Each named turn below is shown by a few rows before and after it. Which turns, in which order, take the first row of each later pair to the second? The first pair is answered.
turn mimo:
-.09 -.24 -.02 .05 -.06 .15 .02 .10 -.12 .01 .30 .12 -.03 .08 -.01 .17 .15 -.51 .02 .20 -.19 .25 .06 -.18 .22 -.13 .14 -.26 -.16 .05 -.37 -.03 -.24 -.01 .18 .15 .05 -.08 -.19 -.27 -.09 .12 -.21 .06 -.13 .34 .07 -> -.16 -.11 -.06 .10 .02 .09 -.06 .08 -.41 -.15 .21 .10 -.03 .17 -.08 .00 .04 -.35 .11 .01 -.08 .03 -.02 .02 .29 -.13 .09 -.28 -.11 .22 -.46 -.02 -.12 .05 .07 .20 .09 -.25 -.26 -.21 -.02 .06 -.18 .11 -.01 .39 .10
.09 -.47 -.05 -.01 -.19 .17 .46 -.15 .44 .01 .15 -.27 -.16 -.05 -.07 .20 .43 -.55 .11 -.02 .08 .47 -.38 -.07 -.02 .00 .25 -.30 -.33 -.30 -.04 -.33 -.06 -.47 -.34 -.13 .01 .09 -.27 .27 -.39 -.22 .02 .06 -.02 .32 .19 -> -.12 -.08 -.17 .04 .01 .18 .18 -.22 -.12 -.29 -.02 -.24 -.18 .07 -.25 -.17 .19 -.25 .30 -.35 .23 .08 -.45 .29 .06 -.03 .07 -.44 -.24 .07 -.22 -.38 .23 -.26 -.66 .00 .08 -.23 -.43 .41 -.31 -.37 .08 .20 .18 .40 .26
.09 -.03 -.04 .09 .02 .18 .14 .14 .51 .05 .23 .10 -.01 .21 -.03 .45 -.06 -.05 -.33 .38 .05 .20 .40 -.33 -.23 .31 -.03 .12 -.08 -.23 .03 .10 -.11 .03 -.04 -.17 .02 .36 .04 .23 .06 .04 -.06 .37 .12 .02 -.09 -> -.21 .19 -.15 .21 .31 .23 .00 .02 .14 -.23 .08 .10 -.19 .31 -.20 .23 -.06 .17 -.27 .18 .12 .17 .23 -.04 -.16 .26 -.27 -.10 -.20 .09 -.11 -.02 .06 .23 -.35 -.07 .18 .12 -.05 .28 .02 -.01 -.16 .37 .39 .14 .06
turn soraf:
.24 .09 .29 -.19 -.11 -.13 -.23 -.07 -.30 -.05 -.28 -.05 .26 .02 .16 .22 -.27 -.04 .30 -.07 .17 -.37 -.13 .13 -.09 -.17 .09 -.09 .12 -.01 -.12 -.05 .42 .03 -.06 -.10 -.14 -.20 .01 -.03 .06 .21 .22 .07 -.21 -.05 .01 -> -.10 -.23 -.14 .03 .01 -.21 .04 .17 .05 -.11 -.18 .08 -.14 -.05 .11 -.01 -.15 .20 -.03 .21 -.04 .02 .05 .12 -.25 .07 -.47 -.12 .05 -.02 .07 .21 .11 .31 -.16 .27 .16 .17 -.13 .01 .02 -.13 .01 -.04 .50 .24 -.20
-.05 -.03 -.08 -.17 -.16 -.18 -.17 .17 -.15 .06 .00 .11 .00 -.14 .07 -.27 -.20 .17 .12 -.04 -.15 -.36 .16 -.04 .00 .26 -.29 .22 .34 .04 .19 .14 .06 .07 .07 .19 .14 .17 -.03 .07 .19 -.19 .12 .08 .11 .06 -.32 -> .15 -.17 -.01 -.21 -.26 -.12 -.14 .20 .07 .19 .07 .01 .07 -.18 .14 -.03 -.17 .00 .09 .04 -.14 -.28 .18 -.23 .01 .23 -.10 .34 .31 -.13 .24 .16 -.03 -.07 .24 .07 .02 .27 .02 .10 .14 -.15 .14 .10 -.18 -.04 -.29
.12 -.03 -.01 -.25 .01 -.44 .32 -.32 .18 .09 .21 .01 -.15 -.03 .01 .07 .16 .02 -.23 .13 .18 .16 -.06 -.11 -.01 -.02 .07 .10 .07 -.08 -.39 -.08 .02 .05 -.26 -.13 .10 .07 .11 -.12 -.08 .04 -.04 .02 .10 .18 -.09 -> .15 .13 .09 -.32 .04 -.43 .21 -.36 -.06 .03 .11 .00 -.06 .01 -.03 .08 .05 .03 -.11 .01 .26 -.03 -.18 -.01 .08 -.11 .12 .03 .14 .07 -.44 -.18 .19 .08 -.34 -.18 .04 -.05 .08 -.13 -.02 .09 .07 .08 .02 .16 .02
turn savo:
.10 .13 -.08 .21 .31 .11 .10 -.06 .31 -.13 .04 -.13 -.18 -.07 -.23 -.15 -.04 .04 -.28 .08 .04 .26 -.01 .03 -.02 -.16 -.06 .06 -.12 -.06 -.26 -.05 -.12 -.05 -.10 .00 .16 -.24 -.04 -.19 .05 .01 -.27 -.08 .07 -.03 .07 -> .14 .32 .04 .08 .27 .14 -.01 -.15 .05 -.16 -.09 -.14 -.01 -.04 -.23 -.23 -.22 .09 -.03 -.18 .11 -.04 -.08 .15 .02 -.18 .05 .07 .02 .05 -.30 -.09 .06 -.17 -.09 -.06 .10 -.40 -.07 -.12 .14 .05 -.11 .05 -.18 -.08 .15
-.04 .26 .13 -.07 .12 .08 -.09 -.06 -.11 -.17 -.02 -.03 -.06 .18 -.07 -.01 -.06 -.08 .13 .08 -.10 -.20 -.23 .20 .08 -.18 .17 -.12 -.10 -.03 -.19 .05 .27 .31 -.20 -.03 .11 -.04 -.11 .28 -.01 -.07 .09 -.14 -.10 .08 .10 -> .14 .14 .16 -.22 -.06 .03 -.09 -.04 .05 .04 .01 -.05 .09 .12 .07 .15 -.11 -.17 .11 .12 -.18 -.26 -.15 -.04 .04 -.12 .28 .06 .06 -.17 -.10 .11 .21 .16 .06 -.06 -.04 .11 -.01 .32 .06 -.07 .21 -.08 -.28 .00 -.03
-.12 .16 .35 -.04 -.21 -.02 -.11 .17 -.20 -.07 .07 .05 .23 .12 .28 .19 -.04 -.09 .20 -.01 .02 -.05 -.01 -.04 .13 -.19 .11 -.15 -.40 -.25 -.40 -.18 .33 -.08 -.03 .11 -.18 -.24 .21 .27 -.22 .13 .29 .03 -.23 .06 -.02 -> -.04 -.06 .35 -.05 -.33 -.06 -.01 .22 .14 .09 .13 .07 .23 .05 .35 .36 .04 -.14 .09 .22 -.11 .08 .06 -.27 .03 -.08 .13 -.05 -.34 -.40 -.27 -.13 .13 -.10 .10 .13 -.19 .04 .26 .26 -.20 .09 .27 .03 -.24 .04 -.06
Pairs:
Between the rows of a pair lie 2 to 3 turns.
-.09 .01 -.10 -.06 -.08 .00 -.07 .01 -.33 -.07 .05 -.06 -.15 -.02 .18 -.24 -.24 .08 .04 -.08 .20 -.33 -.01 .06 .12 -.01 -.43 .11 .20 .04 .05 -.05 -.08 .16 -.09 .20 .21 -.02 -.20 .07 .02 -.25 .12 -.15 .37 -.07 -.27 -> .10 .03 .11 -.14 -.10 .03 -.13 -.08 -.42 .00 .06 -.14 .07 -.01 .24 -.07 -.35 -.03 .19 -.20 .28 -.48 -.09 .03 .23 -.15 -.13 .16 .23 -.04 -.01 -.16 .06 -.02 -.02 .04 .04 -.09 -.12 .03 .00 -.09 .25 -.05 -.04 -.23 -.23 -> soraf soraf
-.02 -.22 -.22 -.14 -.03 -.05 .01 .06 .15 .19 -.06 .16 .10 -.13 .07 -.11 -.05 .09 -.08 .12 -.03 .07 .21 -.10 -.04 .19 -.18 .11 .27 -.03 .13 .17 .00 .08 .06 .11 .15 .23 -.05 .09 .10 -.13 -.02 .00 .15 .01 -.14 -> -.07 .12 -.12 -.08 .13 .00 -.17 -.07 -.31 -.01 -.12 .12 .20 -.01 -.02 -.21 -.14 .13 .12 -.17 .15 -.12 .02 .17 .09 -.01 .02 -.03 .18 .17 -.12 .00 .32 .02 -.12 .01 .05 -.17 -.09 .11 .14 .04 .04 .08 -.03 -.08 .02 -> savo soraf soraf
.17 -.18 .04 -.32 -.07 .06 .10 .16 .02 .23 .10 -.10 .01 -.13 .30 .00 -.13 -.20 -.13 .13 -.12 .02 -.07 -.09 -.14 .22 .25 .29 .09 -.18 .11 .24 -.25 -.14 .30 .04 -.20 .10 .29 .25 .06 .06 .09 -.12 -.36 .00 -.05 -> -.27 .04 -.26 -.09 .26 .07 .10 .15 -.23 -.09 -.02 .00 -.25 -.04 .08 -.32 -.06 .14 -.20 .08 -.07 .08 -.08 .18 -.13 .28 -.17 -.02 -.06 .10 .01 .24 -.16 .11 -.08 .30 .07 -.07 .09 .31 .03 -.09 -.10 -.15 .33 .28 .01 -> soraf soraf savo
-.06 -.24 .09 .11 -.06 .19 .24 .13 .26 .05 .01 -.02 -.11 .03 -.03 .04 .16 -.12 -.16 .16 -.19 .20 .07 -.13 .00 .09 .12 -.07 -.17 -.25 .06 -.10 -.12 -.04 .12 -.10 .05 .14 .17 -.11 .00 .03 -.15 -.10 -.02 .04 -.02 -> -.09 .11 .17 .05 .11 .17 -.01 -.05 -.22 -.22 -.09 -.05 .01 .13 -.09 -.13 -.02 .00 .08 -.15 -.03 -.12 -.14 .14 .10 -.09 .16 -.26 -.15 .03 -.15 -.24 .21 -.04 -.04 -.14 .01 -.21 .14 -.11 .06 .09 -.06 .05 -.12 -.02 .15 -> mimo soraf soraf
.11 .04 .17 .15 .12 .16 -.05 -.18 .00 -.09 -.01 -.13 .05 .10 -.01 .27 .18 -.30 -.03 -.03 .11 .33 -.27 .02 .01 -.26 .35 -.17 -.23 -.08 -.24 -.31 .13 -.22 -.01 -.26 -.16 -.26 .06 .00 -.25 .42 -.11 -.07 -.44 -.09 .37 -> .04 -.25 .05 .30 .12 .12 .12 -.07 .35 -.02 .09 -.05 -.20 .03 -.09 .19 .35 -.27 -.32 .28 -.05 .66 -.09 -.12 -.06 -.11 .17 -.16 -.35 -.21 -.10 -.17 -.12 -.11 .04 -.13 .02 .05 .05 -.07 -.29 .23 -.28 -.15 -.10 .03 .22 -> soraf soraf
.39 -.31 .07 -.15 -.50 .03 .08 -.13 .01 .01 .21 -.12 -.11 .07 -.04 .09 .00 .08 .00 -.23 -.16 -.22 .02 -.47 .00 .28 .21 .31 .12 -.27 .37 .30 -.28 -.04 .38 .10 -.26 .27 -.10 -.10 .26 -.03 .50 .16 -.49 -.36 .02 -> .16 -.38 -.24 -.04 -.46 -.02 .16 -.01 .11 -.02 .22 -.03 -.36 -.01 -.17 -.15 .10 .32 -.13 -.11 -.28 -.08 .13 -.47 -.12 .49 -.09 .31 .06 -.20 .47 .46 -.44 .18 .27 .37 -.09 .40 -.21 -.03 .16 -.19 .38 .08 .01 -.19 -.11 -> soraf soraf
.15 -.12 .07 .10 -.02 .09 .00 .04 .22 .03 .13 -.10 .07 .15 .19 .27 .13 -.11 -.12 .04 -.03 .08 .01 -.09 .01 .00 .23 .07 -.04 .02 -.05 -.09 -.14 -.16 .11 -.18 -.08 -.13 .01 .00 .04 .23 -.07 -.08 -.16 .03 .14 -> -.12 .07 -.08 .18 .20 .07 -.14 -.01 -.05 -.14 -.01 -.01 -.06 .18 .09 .00 .08 .15 -.06 -.08 -.04 .01 -.02 .14 .05 -.04 -.03 -.06 -.07 .26 -.14 -.10 -.07 .03 -.13 -.05 .12 -.31 -.15 .04 .03 .13 -.09 -.04 .13 .16 .14 -> soraf soraf savo
-.17 -.14 -.19 .14 .04 -.07 .15 .14 .20 -.02 .04 .06 -.21 -.14 .02 -.02 .18 .06 -.21 .17 -.06 .26 .06 -.06 -.14 .12 -.26 .10 -.04 -.02 .14 .08 -.14 .07 .04 .05 -.02 .26 .03 .04 .00 -.15 -.03 -.06 .34 .20 -.12 -> -.05 .18 -.11 -.06 .00 -.08 -.16 .04 -.29 -.02 -.11 .09 -.05 -.06 .02 -.13 -.15 .22 .11 -.13 .06 -.36 .03 .08 -.04 .09 -.20 .17 .23 .19 .10 .11 .10 .11 .07 .07 -.07 .00 -.01 .15 .17 -.19 .26 .08 .11 .05 -.15 -> mimo savo
-.35 .20 -.21 .06 .06 -.05 .03 -.11 -.29 -.24 -.09 .10 -.21 -.14 -.36 -.21 -.05 .11 -.02 -.29 .09 -.25 -.41 .23 .01 -.02 -.25 -.33 -.24 -.08 -.09 -.10 .27 .23 -.30 .13 .18 -.16 -.11 .01 -.13 .11 -.09 -.05 .40 -.13 .08 -> .11 .04 .15 -.14 -.21 .02 .07 -.16 .01 .05 .08 -.04 .11 -.22 -.13 .28 -.02 -.36 .04 -.22 .11 -.22 -.44 -.12 .06 -.14 .24 -.14 -.17 -.44 -.04 -.18 .22 -.11 .07 -.20 -.12 -.10 .18 -.16 -.19 .42 .03 -.03 -.38 -.40 .07 -> soraf soraf mimo
.01 .14 -.19 .05 .25 .18 .03 .01 -.09 -.03 -.17 .07 .07 .22 -.12 -.23 -.05 .19 .01 -.13 -.14 -.20 -.02 .15 .00 -.14 -.16 .02 .04 .34 -.12 .07 .16 .06 .00 -.02 .01 -.14 -.14 -.05 -.03 .15 .00 .11 .35 -.06 .08 -> .25 -.08 .06 -.02 .10 .27 .14 -.06 .19 .15 -.03 .03 .21 .16 -.03 .11 .05 -.20 -.03 -.03 -.16 .06 -.06 -.11 -.02 -.20 .13 .07 -.02 .05 -.10 -.03 .08 -.19 .16 -.24 -.14 .02 .03 -.15 -.11 .35 -.04 .03 -.01 -.21 .14 -> soraf soraf mimo
-.05 -.07 .08 -.23 .36 .33 .00 -.28 -.18 -.18 .27 .21 -.10 -.29 -.07 .08 .26 .06 -.19 .09 .19 .28 -.07 .18 .19 .05 -.33 -.08 -.12 .26 -.48 -.15 -.05 -.30 -.40 .02 -.12 -.08 .24 -.06 -.34 -.13 .13 -.18 .16 .12 .01 -> -.03 -.16 -.06 -.24 .32 .22 .08 -.16 -.13 -.04 .27 .24 -.15 -.38 -.07 -.04 .20 .15 -.22 .16 .10 .17 .02 .04 .12 .19 -.41 .03 -.02 .28 -.32 .00 -.14 -.21 -.34 .09 -.01 .10 .21 .02 -.21 -.35 .13 -.17 .32 .17 -.16 -> savo soraf
-.15 .08 -.05 -.25 .32 .16 -.29 .08 -.61 -.44 -.07 .06 -.28 .41 -.21 -.25 .17 .03 .49 -.14 .32 .08 -.15 .02 .04 -.16 -.15 -.05 .14 .09 -.14 -.02 .05 .01 -.32 .09 .17 .27 .07 -.17 .29 -.12 .12 .40 .40 -.26 -.25 -> .10 -.40 .10 -.31 .10 .12 -.03 .17 .09 -.14 .10 .04 -.23 .29 -.01 .16 .36 -.37 .21 .20 .14 .50 -.02 -.39 -.06 -.16 .09 .18 .04 -.35 .05 .05 -.29 -.21 .06 -.05 .07 .67 .22 -.28 .17 .01 .10 .23 .14 -.35 -.36 -> mimo mimo
-.08 .16 -.19 -.11 .05 .00 .04 -.01 -.49 -.05 .03 .08 .26 -.30 .19 -.47 -.42 .21 .58 -.25 .11 -.44 .28 .25 -.17 -.02 -.16 .19 .20 .34 .14 .26 .17 .16 .10 .03 -.02 .05 -.09 -.06 .21 .11 .31 .12 -.32 -.03 -.42 -> .18 -.06 -.01 -.20 -.13 -.03 .21 -.03 -.20 .17 .15 .03 .42 -.35 .32 -.19 -.35 -.08 .52 -.14 .10 -.33 .33 .03 -.24 -.10 .11 .31 .22 .08 .23 .24 .09 -.07 .35 -.15 -.15 .23 .05 -.07 .20 .27 .33 .10 -.67 -.11 -.44 -> soraf soraf
-.23 -.45 .01 .11 -.24 -.26 .35 .25 .34 .49 -.08 .32 .08 -.45 .11 -.03 .32 .10 -.13 .14 -.17 -.02 .31 .05 -.32 .29 -.28 .09 .15 -.33 .21 .14 -.50 -.09 .43 .27 .23 .31 -.07 -.08 .04 -.04 .04 -.38 .40 .36 -.42 -> .06 -.42 .25 -.06 -.40 -.18 .35 .16 .39 .57 -.05 .22 .29 -.39 .25 .24 .21 -.16 .03 .08 -.12 -.11 .20 -.07 -.27 .20 .13 .08 .26 -.43 .18 .04 -.39 -.38 .61 .00 -.04 .18 .05 -.17 .07 .19 .16 -.35 -.16 .21 -.36 -> soraf soraf soraf
